500 stands for zero in the data rows.
Every row has a hidden score. In each pair, how much higher is the second row's than the first's? 20 means about the same, 40 much higher and 0 much lower. The score is a weighted sum of the row's numbers plus the product of two more (or one squared), each taken from its middle value.
(510, 401, 652, 330, 519, 551, 702, 461, 486, 719, 548, 378)
(436, 571, 565, 571, 548, 433, 565, 588, 493, 457, 508, 354) ~ 12
(487, 472, 712, 632, 551, 430, 587, 527, 595, 327, 541, 506)
(287, 659, 536, 439, 468, 296, 438, 636, 635, 408, 546, 535) ~ 18
(396, 439, 465, 510, 415, 607, 432, 475, 478, 457, 458, 393)
(411, 560, 449, 672, 613, 422, 488, 558, 542, 487, 494, 425) ~ 12
(475, 399, 546, 478, 409, 505, 516, 590, 634, 371, 575, 500)
(655, 777, 576, 620, 410, 517, 443, 508, 617, 285, 409, 474) ~ 13
(528, 433, 535, 595, 412, 619, 440, 430, 326, 526, 583, 346)
(572, 360, 551, 471, 536, 550, 537, 544, 554, 537, 594, 469) ~ 21
(499, 513, 478, 388, 603, 450, 572, 403, 440, 754, 487, 554)
(590, 441, 603, 447, 585, 536, 617, 542, 466, 575, 637, 562) ~ 12
(641, 593, 581, 741, 529, 579, 484, 523, 508, 423, 470, 416)
(500, 552, 503, 515, 409, 551, 576, 431, 461, 628, 416, 554) ~ 28
(516, 483, 353, 470, 531, 497, 414, 562, 542, 497, 561, 447)
(516, 453, 461, 610, 519, 543, 535, 530, 562, 574, 529, 505) ~ 17
(399, 390, 369, 465, 569, 306, 244, 586, 595, 400, 668, 488)
(573, 578, 583, 709, 418, 521, 635, 457, 485, 360, 356, 535) ~ 17
(603, 613, 650, 560, 588, 593, 402, 442, 484, 476, 478, 464)
(542, 375, 729, 636, 478, 512, 549, 461, 512, 503, 605, 421) ~ 27
(483, 394, 452, 556, 630, 369, 411, 642, 712, 633, 480, 520)
(483, 494, 620, 528, 515, 540, 486, 494, 505, 467, 660, 402) ~ 17
(474, 403, 616, 511, 509, 518, 508, 536, 523, 647, 501, 529)
(562, 479, 521, 498, 567, 604, 530, 545, 453, 546, 439, 345) ~ 18
(924, 888, 201, 619, 219, 846, 257, 248, 131, 347, 0, 657)
(502, 362, 550, 570, 546, 458, 706, 486, 541, 694, 540, 477) ~ 29
(526, 513, 605, 419, 491, 457, 644, 592, 636, 509, 613, 477)
(417, 679, 455, 433, 528, 262, 464, 662, 574, 280, 513, 561) ~ 14
(512, 465, 458, 444, 535, 592, 517, 479, 440, 873, 552, 447)
(474, 487, 603, 517, 632, 522, 574, 489, 553, 411, 567, 430) ~ 2
(518, 449, 619, 471, 495, 464, 493, 494, 565, 562, 432, 291)
(303, 764, 505, 419, 471, 255, 553, 666, 599, 312, 618, 478) ~ 17
(453, 452, 605, 521, 419, 535, 381, 593, 584, 535, 612, 448)
(391, 463, 240, 553, 302, 663, 518, 304, 269, 818, 373, 734) ~ 31
(582, 545, 354, 547, 551, 459, 489, 574, 478, 427, 525, 496)
(583, 331, 599, 384, 432, 378, 329, 590, 591, 505, 663, 399) ~ 33
(488, 376, 431, 512, 631, 627, 588, 425, 500, 508, 492, 549)
(606, 446, 384, 510, 572, 391, 325, 540, 563, 609, 604, 534) ~ 22
(441, 627, 510, 458, 440, 460, 555, 497, 516, 386, 656, 487)
(406, 449, 641, 493, 557, 559, 581, 485, 532, 483, 630, 678) ~ 17
(563, 566, 517, 389, 539, 430, 460, 631, 649, 316, 512, 517)
(224, 478, 130, 645, 342, 618, 530, 211, 127, 612, 282, 717) ~ 17
(442, 581, 418, 407, 561, 257, 354, 772, 724, 269, 543, 585)
(614, 441, 445, 548, 611, 442, 408, 585, 585, 567, 529, 528) ~ 18
(522, 356, 808, 214, 553, 494, 555, 418, 421, 618, 528, 467)
(479, 536, 516, 522, 604, 631, 555, 545, 541, 504, 526, 520) ~ 8
(571, 427, 618, 507, 411, 485, 314, 513, 461, 477, 520, 401)
(560, 608, 379, 541, 367, 555, 514, 371, 439, 443, 426, 569) ~ 11
(402, 407, 384, 486, 481, 549, 503, 518, 437, 653, 518, 376)
(539, 353, 788, 578, 443, 487, 510, 432, 531, 700, 499, 350) ~ 25
(178, 767, 431, 461, 522, 134, 332, 846, 755, 217, 456, 636)
(642, 405, 463, 425, 661, 554, 627, 423, 453, 671, 529, 377) ~ 16
(443, 556, 522, 217, 479, 309, 442, 710, 616, 402, 620, 521)
(475, 605, 435, 533, 553, 360, 354, 663, 642, 460, 576, 517) ~ 13
(546, 394, 623, 579, 506, 549, 568, 491, 514, 575, 586, 423)
(639, 878, 298, 565, 383, 701, 445, 366, 400, 276, 261, 498) ~ 15
(459, 487, 486, 548, 482, 632, 626, 510, 386, 642, 344, 368)
(540, 486, 637, 458, 517, 526, 620, 439, 335, 602, 540, 538) ~ 16
(410, 392, 535, 482, 422, 471, 631, 492, 560, 399, 471, 511)
(622, 709, 438, 744, 413, 594, 294, 545, 430, 261, 502, 371) ~ 8
(436, 504, 654, 448, 689, 558, 534, 465, 577, 559, 501, 456)
(335, 466, 459, 418, 558, 587, 598, 493, 432, 797, 414, 462) ~ 30
(319, 675, 412, 409, 379, 278, 652, 714, 547, 250, 513, 591)
(546, 413, 553, 469, 459, 432, 653, 585, 470, 428, 552, 468) ~ 19
(415, 469, 484, 424, 527, 470, 370, 531, 582, 512, 588, 444)
(512, 744, 280, 658, 229, 537, 673, 210, 153, 494, 175, 718) ~ 7
(538, 459, 579, 619, 522, 468, 398, 503, 467, 604, 554, 432)
(381, 433, 559, 633, 608, 377, 615, 566, 633, 716, 505, 532) ~ 21
(672, 436, 349, 600, 383, 643, 627, 410, 407, 488, 389, 535)
(571, 428, 567, 529, 390, 561, 544, 408, 540, 446, 419, 453) ~ 31
(500, 434, 469, 463, 383, 555, 570, 529, 583, 403, 467, 518)
(591, 403, 473, 317, 644, 618, 630, 414, 490, 568, 434, 662) ~ 17
(507, 607, 136, 470, 382, 569, 543, 199, 114, 444, 124, 784)
(826, 658, 602, 521, 493, 680, 459, 355, 417, 355, 309, 668) ~ 24
(287, 472, 382, 567, 644, 215, 254, 741, 624, 535, 465, 519)
(457, 503, 651, 387, 486, 519, 536, 453, 445, 456, 587, 363) ~ 21
(481, 336, 386, 636, 424, 541, 456, 580, 521, 665, 522, 397)
(438, 530, 409, 417, 691, 415, 345, 647, 581, 284, 634, 442) ~ 15
(755, 720, 501, 453, 531, 710, 525, 362, 382, 509, 413, 579)
(455, 549, 473, 480, 534, 597, 639, 485, 509, 479, 410, 411) ~ 23
(513, 490, 289, 395, 570, 485, 531, 374, 373, 652, 363, 622)
(570, 475, 612, 377, 509, 608, 468, 475, 466, 744, 601, 398) ~ 32
(573, 388, 477, 463, 581, 473, 418, 483, 532, 590, 430, 481)
(385, 655, 509, 438, 493, 317, 464, 704, 625, 288, 581, 643) ~ 15
(474, 383, 585, 547, 528, 540, 625, 470, 553, 712, 634, 465)
(596, 452, 605, 473, 617, 436, 581, 490, 532, 540, 502, 485) ~ 18
(276, 427, 358, 651, 486, 479, 510, 522, 541, 720, 502, 434)
(384, 465, 606, 513, 601, 478, 608, 518, 485, 493, 592, 381) ~ 14
(766, 679, 522, 546, 327, 729, 459, 437, 545, 349, 350, 505)
(560, 459, 651, 578, 569, 522, 479, 484, 631, 424, 592, 442) ~ 25
(358, 454, 191, 553, 349, 728, 466, 299, 236, 520, 386, 619)
(562, 524, 615, 347, 461, 369, 614, 508, 477, 612, 444, 334) ~ 26
(375, 510, 682, 543, 514, 316, 566, 558, 554, 454, 626, 490)
(505, 435, 566, 410, 546, 579, 457, 459, 516, 648, 646, 408) ~ 26
(329, 589, 492, 479, 523, 277, 525, 724, 634, 630, 633, 473)
(542, 444, 632, 542, 544, 451, 577, 482, 417, 548, 489, 414) ~ 6
(439, 379, 511, 480, 618, 473, 620, 443, 436, 495, 604, 481)
(440, 633, 519, 576, 437, 578, 606, 311, 365, 477, 458, 457) ~ 18
(359, 556, 346, 568, 363, 652, 536, 454, 432, 523, 423, 522)
(461, 643, 96, 624, 220, 594, 436, 273, 220, 480, 263, 719) ~ 14
(621, 595, 538, 487, 563, 585, 643, 397, 416, 608, 311, 592)
(429, 415, 481, 620, 547, 543, 361, 482, 511, 460, 439, 481) ~ 28
(455, 367, 503, 555, 646, 469, 375, 542, 519, 352, 570, 431)
(703, 587, 516, 491, 507, 646, 406, 435, 404, 466, 482, 496) ~ 8
(511, 514, 611, 630, 639, 500, 533, 487, 484, 569, 585, 252)
(514, 538, 591, 477, 594, 569, 587, 382, 440, 636, 454, 538) ~ 20
(531, 465, 514, 498, 623, 442, 559, 593, 480, 634, 555, 286)
(697, 578, 545, 319, 538, 492, 606, 415, 513, 516, 443, 436) ~ 20
(535, 512, 615, 499, 569, 537, 578, 502, 428, 460, 478, 506)
(272, 701, 434, 475, 534, 288, 603, 761, 636, 276, 497, 706) ~ 19
(391, 487, 609, 468, 619, 494, 572, 496, 479, 522, 487, 433)
(545, 460, 370, 387, 627, 430, 349, 605, 633, 470, 519, 498) ~ 19
(478, 530, 397, 649, 472, 596, 551, 404, 437, 471, 443, 472)
(557, 580, 680, 436, 419, 515, 522, 515, 559, 526, 532, 544) ~ 28
(399, 613, 557, 522, 363, 384, 489, 640, 638, 330, 620, 637)
(573, 419, 578, 597, 482, 462, 537, 450, 336, 451, 528, 601) ~ 18
(414, 469, 534, 552, 552, 452, 483, 601, 626, 538, 613, 405)
(438, 509, 567, 479, 603, 432, 573, 520, 546, 483, 578, 367) ~ 18
(637, 447, 537, 457, 492, 448, 624, 473, 494, 471, 545, 485)
(553, 441, 738, 507, 454, 388, 590, 507, 620, 338, 607, 533) ~ 27
(245, 593, 246, 682, 364, 633, 504, 246, 208, 594, 261, 817)
(501, 450, 428, 585, 543, 480, 566, 493, 476, 553, 596, 493) ~ 19
(509, 356, 636, 452, 656, 368, 453, 637, 571, 733, 566, 428)
(231, 635, 563, 403, 537, 306, 225, 659, 583, 345, 549, 770) ~ 17
(553, 402, 580, 483, 380, 556, 475, 491, 521, 423, 554, 508)
(492, 524, 532, 362, 579, 345, 341, 569, 689, 521, 640, 566) ~ 23
(589, 477, 667, 490, 508, 610, 509, 471, 511, 595, 586, 387)
(514, 597, 243, 520, 371, 801, 486, 313, 310, 463, 220, 701) ~ 15
(437, 587, 279, 595, 388, 630, 469, 272, 293, 526, 322, 648)
(605, 542, 620, 402, 373, 523, 442, 521, 470, 506, 647, 388) ~ 28
(271, 592, 453, 559, 400, 370, 636, 542, 471, 437, 465, 501)
(603, 396, 641, 581, 519, 522, 634, 503, 620, 368, 597, 435) ~ 24
(614, 388, 633, 466, 643, 546, 540, 529, 412, 716, 530, 351)
(611, 791, 59, 580, 166, 715, 306, 222, 123, 230, 5, 810) ~ 8
(491, 497, 568, 488, 569, 430, 503, 593, 495, 410, 641, 481)
(286, 569, 560, 375, 442, 267, 390, 699, 623, 430, 632, 562) ~ 31
(480, 463, 481, 326, 654, 401, 562, 572, 564, 592, 529, 542)
(481, 442, 511, 530, 542, 478, 597, 551, 665, 447, 525, 426) ~ 19
(419, 257, 408, 561, 607, 306, 444, 592, 612, 514, 514, 375)
(261, 591, 402, 241, 598, 173, 358, 758, 636, 370, 538, 705) ~ 15
(672, 568, 624, 503, 337, 560, 677, 467, 577, 504, 604, 546)
(321, 384, 400, 621, 357, 410, 486, 617, 619, 385, 693, 490) ~ 19
